In the rows, 128 means zero.
Each path below is one point turned by a fixed rotation once a step. After each direction that follows a path, write how fast that rotation turns it, in degrees per step (0 if it stays still).
Each turn is a multiple of 5 degrees from 10 to 175, or 0.
Each row of a path follows its step; steps can be skipped.
path 1
step 0: [134 133 131 130 133 137 130 131 123 135 136 138 139 129 131 127 120 136
 125 134 133 132 133 130 131 135 137]
step 1: [130 130 132 125 132 126 127 118 122 139 119 124 136 128 121 125 128 138
 134 129 120 129 141 123 125 123 125]
step 2: [127 136 135 132 128 130 126 133 128 134 138 134 129 131 136 128 117 139
 134 124 123 125 128 140 121 125 127]
step 3: [138 128 134 130 126 129 137 125 118 137 125 135 141 124 122 123 128 138
 120 134 131 127 130 129 127 131 132]
step 4: [122 133 131 127 133 130 128 124 125 142 125 127 133 133 128 134 119 138
 138 121 128 135 135 127 129 123 120]
step 5: [133 137 130 128 132 125 126 130 123 135 135 138 128 123 130 123 117 137
 124 133 119 120 130 132 119 129 134]
step 6: [129 123 136 132 124 134 133 124 125 137 129 135 144 128 130 130 135 140
 127 128 129 130 139 127 129 124 124]
step 7: [128 134 129 130 136 122 130 129 123 143 125 124 126 126 120 133 116 138
 130 123 126 129 128 138 124 125 123]
step 8: [127 135 133 123 126 131 134 127 120 134 136 146 137 126 135 125 121 131
 125 131 127 125 130 123 121 130 127]
step 9: [131 124 130 134 133 129 128 124 130 142 123 128 131 124 128 131 126 144
 122 130 126 128 143 126 134 124 124]
Directions:
[125 126 128 127 128 124 129 126 129 126 128 130 130 129 127 128 127 128
 128 131 133 128 130 129 124 127 132]  140
[128 132 126 130 132 129 128 132 126 128 127 128 129 127 128 129 129 125
 126 128 127 128 128 131 125 131 132]  145
[134 124 125 131 131 129 128 127 129 131 128 127 131 130 127 129 131 127
 128 129 131 130 129 127 128 127 128]  125
[131 127 125 126 128 123 124 130 126 126 130 128 127 129 131 129 125 130
 128 125 128 132 127 130 126 128 127]  135
path 2
step 0: [132 120 116 128 127 136 123 139 124 125 136 133 127 129 129 134 133 136
 128 138 125 127 121 127 132 134 123]
step 1: [129 123 127 127 126 129 122 129 134 127 130 126 131 122 138 132 119 134
 120 144 133 120 125 136 125 128 121]
step 2: [126 137 129 126 121 134 125 138 127 127 137 138 128 121 131 130 125 126
 127 139 128 129 121 132 123 115 134]
step 3: [140 121 131 130 124 127 124 122 125 123 134 134 129 120 129 141 128 128
 126 138 124 131 127 119 120 120 131]
step 4: [139 133 129 120 128 118 124 138 129 135 132 125 134 119 129 135 127 126
 133 139 119 126 132 129 127 132 132]
step 5: [135 125 127 127 129 132 128 135 129 128 135 132 121 124 125 137 131 139
 136 136 117 131 126 136 140 124 122]
step 6: [140 123 128 126 120 129 121 127 132 125 134 124 126 128 138 133 120 131
 134 134 134 129 119 140 129 131 125]
step 7: [131 141 128 125 114 133 129 128 136 128 136 136 125 121 134 126 127 127
 124 140 128 137 129 133 130 128 128]
step 8: [136 125 130 129 121 126 130 127 129 119 137 133 122 131 130 134 121 127
 125 133 114 138 130 129 114 124 127]
step 9: [139 129 126 125 124 121 122 131 128 135 138 133 129 129 129 133 138 120
 133 136 123 126 133 132 118 137 122]
Directions:
[127 124 129 131 126 127 127 133 132 125 129 129 125 126 127 129 128 125
 129 131 129 128 130 128 129 130 130]  0
[130 127 128 127 129 125 127 131 128 127 126 124 129 129 130 127 121 127
 129 126 128 127 127 131 124 127 130]  155
path 3
step 0: [138 131 134 125 136 126 122 132 129 134 128 127 135 129 123 118 129 127
 131 129 129 117 139 129 128 135 136]
step 1: [126 128 129 127 128 120 132 135 129 127 133 122 136 132 131 124 130 128
 137 129 124 117 128 137 130 134 144]
step 2: [127 134 132 137 137 124 132 135 123 124 131 131 125 129 126 126 131 136
 129 122 130 117 125 136 121 123 139]
step 3: [134 137 142 129 136 116 132 134 128 130 129 124 127 128 120 127 129 132
 124 120 125 120 134 127 129 131 128]
step 4: [126 128 127 126 131 126 135 131 134 127 126 118 131 130 120 132 134 133
 125 126 117 119 134 133 125 139 136]
step 5: [123 131 124 127 139 125 139 131 124 120 131 130 124 133 129 129 132 123
 125 127 119 116 130 130 117 127 132]
step 6: [125 134 133 127 134 115 132 123 121 123 132 128 114 132 124 129 123 128
 123 120 123 122 128 131 130 135 126]
step 7: [133 123 124 132 133 125 127 120 133 128 133 125 119 127 119 129 126 132
 119 126 121 122 140 130 124 139 130]
step 8: [131 124 124 130 129 127 138 124 128 125 137 128 125 125 126 129 125 113
 130 132 120 118 134 124 122 134 134]
step 9: [124 126 129 133 126 125 136 118 116 125 129 132 115 131 124 129 122 125
 138 127 128 121 128 132 126 135 135]
Directions:
[129 127 126 130 132 132 127 128 128 129 127 131 128 128 128 126 130 131
 126 129 129 127 131 128 122 125 128]  140
[127 130 124 125 131 129 123 125 128 125 130 128 126 128 128 128 126 124
 125 128 127 127 128 129 130 130 127]  40
path 4
step 0: [134 123 125 136 120 131 128 134 130 130 137 125 128 126 126 127 129 121
 124 135 130 135 140 122 127 127 121]
step 1: [124 134 126 123 130 130 133 128 112 124 134 120 123 130 127 133 126 135
 129 133 125 132 125 122 126 125 128]
step 2: [121 139 126 119 120 125 137 125 132 128 118 134 131 127 122 130 129 126
 128 134 129 126 128 134 127 130 126]
step 3: [128 120 131 124 127 130 122 127 128 127 118 127 132 123 119 124 123 126
 132 117 124 136 133 129 132 122 124]
step 4: [131 125 127 125 126 120 122 133 123 124 135 130 126 121 134 133 123 120
 120 128 127 125 140 125 125 133 124]
step 5: [115 130 125 132 132 119 127 128 121 134 132 131 121 124 128 124 129 137
 126 135 130 137 125 125 128 127 130]
step 6: [127 138 129 132 124 126 137 131 133 127 126 123 135 127 117 119 128 126
 126 129 119 128 125 128 123 136 126]
step 7: [128 124 130 123 129 128 130 116 125 125 126 126 132 128 127 126 114 131
 123 116 123 122 126 129 133 124 128]
step 8: [123 123 129 129 119 127 123 129 129 128 129 134 129 129 140 122 125 125
 125 132 132 126 140 138 132 133 128]
step 9: [124 122 124 131 128 133 127 131 124 129 139 128 129 127 130 119 127 128
 134 129 127 143 126 120 122 127 132]
Directions:
[127 129 133 125 126 129 130 129 129 124 124 128 130 129 127 126 127 128
 126 124 132 126 127 129 130 126 129]  80
[127 129 128 128 127 129 131 126 125 130 127 130 131 129 123 129 129 129
 130 128 124 123 129 130 129 127 131]  80
[124 127 128 126 124 128 131 128 125 128 129 127 128 124 127 127 123 125
 127 129 126 131 129 128 131 129 128]  0
[126 126 131 128 128 127 126 131 126 126 133 129 126 131 127 127 126 129
 130 132 129 124 129 129 129 125 126]  95
path 5
step 0: [130 119 127 123 121 119 121 130 121 127 139 130 118 128 132 129 122 121
 126 124 126 122 119 122 135 126 121]
step 1: [128 127 126 123 123 126 126 126 132 139 131 131 128 116 133 122 135 115
 131 125 132 127 120 142 132 127 131]
step 2: [122 118 122 122 128 127 122 130 127 138 134 133 131 131 135 126 127 119
 141 128 128 126 130 115 135 134 128]
step 3: [128 124 130 117 122 137 136 123 128 134 128 126 118 131 132 124 122 113
 127 121 122 130 127 134 135 128 133]
step 4: [132 125 124 123 139 133 120 127 120 131 126 125 131 134 130 117 131 117
 138 132 130 133 122 129 136 126 119]
step 5: [131 114 134 123 128 125 119 131 128 124 134 121 118 131 131 125 118 126
 131 117 133 124 125 132 136 132 130]
step 6: [122 129 124 123 137 122 122 120 126 131 135 130 131 127 132 129 132 115
 130 124 128 130 128 146 131 131 122]
step 7: [122 118 124 125 132 124 123 130 116 140 132 134 122 130 135 132 119 124
 130 122 133 124 119 121 128 127 125]
step 8: [125 119 129 119 121 129 132 124 123 132 135 134 128 123 132 121 129 123
 126 126 123 135 117 141 135 131 135]
step 9: [124 120 120 127 134 131 119 118 124 133 123 132 128 131 137 119 132 122
 139 130 132 125 126 122 131 132 135]
Directions:
[129 127 126 127 129 122 129 128 126 128 130 128 127 124 130 133 130 131
 128 126 129 127 126 130 127 127 125]  55
[125 130 125 128 130 129 126 125 130 130 127 126 128 128 128 127 133 127
 129 128 132 132 127 127 126 126 126]  145
[130 128 125 131 130 129 128 130 126 130 124 128 132 129 130 128 128 126
 130 130 129 123 127 129 126 130 126]  145
path 6
step 0: [129 133 134 130 132 122 132 134 131 130 121 133 124 130 129 124 135 127
 134 129 121 136 130 132 119 122 118]
step 1: [131 133 129 129 138 127 133 123 129 122 138 127 127 131 127 127 134 123
 123 126 129 119 133 124 127 137 119]
step 2: [130 133 118 124 129 125 130 121 126 129 127 126 140 124 130 134 119 133
 133 125 122 130 136 129 122 131 130]
step 3: [132 131 133 134 129 133 138 133 134 134 131 128 129 116 130 134 126 121
 131 131 135 130 126 129 121 121 128]
step 4: [134 119 118 127 122 136 132 122 128 126 135 129 125 130 125 121 127 125
 129 123 132 129 126 128 129 126 114]
step 5: [129 125 117 122 131 134 127 137 126 122 129 129 132 126 129 136 128 126
 138 134 123 123 126 126 135 132 135]
step 6: [129 126 129 127 133 134 127 133 121 131 123 131 129 133 127 126 128 123
 127 125 129 126 128 137 119 112 135]
step 7: [124 120 138 118 124 131 128 127 133 127 130 133 124 130 135 126 130 120
 125 127 121 121 131 131 127 132 120]
step 8: [123 132 122 123 136 122 134 131 121 125 122 139 127 132 127 130 131 138
 133 131 124 127 130 128 127 132 122]
step 9: [127 137 131 136 137 125 125 130 129 131 132 122 135 131 123 133 131 119
 127 129 123 123 131 128 117 127 124]
Directions:
[130 131 126 127 128 130 125 131 128 126 128 129 128 127 125 126 131 131
 127 130 129 127 129 126 130 130 123]  100
[131 130 131 130 126 129 129 127 128 132 125 126 129 129 127 128 133 125
 128 128 127 127 127 126 128 123 127]  120
[128 128 130 124 127 129 125 129 132 131 127 130 129 124 129 128 130 129
 127 125 131 130 126 131 126 128 127]  100
path 7
step 0: [132 130 129 129 129 126 129 119 123 117 127 130 142 127 129 129 128 140
 127 140 124 132 129 127 120 127 123]
step 1: [123 133 128 129 132 118 121 133 126 135 132 129 122 123 128 143 128 128
 137 127 121 127 134 118 126 131 129]
step 2: [133 126 124 135 131 123 131 123 124 130 127 138 134 133 139 126 135 131
 119 123 132 132 137 128 134 137 131]
step 3: [131 126 120 123 134 125 134 129 122 126 127 121 138 130 121 130 130 140
 138 130 118 131 129 125 124 125 121]
step 4: [133 135 137 140 134 122 125 122 136 131 136 136 125 124 126 137 131 127
 130 128 124 127 132 123 124 132 122]
step 5: [132 122 115 127 131 115 132 126 120 131 128 128 130 132 131 133 128 123
 126 128 133 128 138 129 142 126 127]
step 6: [134 130 128 126 138 130 134 128 130 129 123 125 131 134 129 124 140 131
 129 128 122 140 130 125 115 123 119]
step 7: [129 124 129 136 139 124 125 131 134 130 136 135 129 131 113 135 120 124
 131 125 121 124 131 127 134 129 123]
step 8: [132 123 124 134 125 120 134 125 126 128 124 130 126 125 137 129 136 120
 124 138 133 128 130 133 134 124 113]
step 9: [131 125 125 113 137 126 124 127 131 129 127 127 125 137 124 128 129 124
 128 126 118 137 130 121 125 116 127]
Directions:
[131 132 130 127 130 129 125 131 127 126 128 127 127 123 127 126 127 126
 128 127 123 129 131 127 128 130 127]  125
path 8
step 0: [128 139 130 122 122 125 122 138 131 136 128 123 133 140 130 135 125 131
 123 131 125 126 135 123 130 128 124]
step 1: [133 122 125 128 134 123 134 135 130 126 129 133 133 126 130 122 122 125
 126 125 126 118 139 118 123 127 136]
step 2: [129 127 124 133 131 135 132 119 135 117 131 115 135 129 126 124 126 127
 121 120 128 128 122 128 124 134 128]
step 3: [125 144 139 131 124 130 127 130 128 133 121 130 135 137 121 125 124 129
 122 126 128 135 128 134 124 131 126]
step 4: [134 132 126 123 131 124 129 127 134 131 125 144 125 121 120 125 125 125
 130 122 126 118 132 130 125 119 130]
step 5: [134 130 120 124 130 133 126 120 131 125 129 118 130 125 132 126 129 122
 130 126 123 119 118 126 129 123 115]
step 6: [127 135 131 134 129 137 127 134 122 140 129 125 136 138 135 119 123 126
 131 134 130 128 128 128 133 127 126]
step 7: [125 125 127 124 135 132 130 133 137 132 137 133 127 130 126 128 126 130
 132 124 135 119 137 138 125 126 139]
step 8: [123 130 122 118 127 127 128 129 127 116 127 116 132 131 127 134 133 125
 130 123 126 121 131 134 118 129 120]
step 9: [125 135 125 139 123 128 136 133 119 122 117 129 136 134 127 123 121 125
 131 135 125 129 129 127 127 123 130]
Directions:
[130 129 128 125 131 128 128 130 125 129 126 130 126 126 127 128 126 127
 124 131 127 125 128 131 131 131 133]  120
[125 128 130 130 126 130 129 129 130 124 127 126 128 127 129 128 127 126
 127 127 123 129 132 129 125 130 132]  55
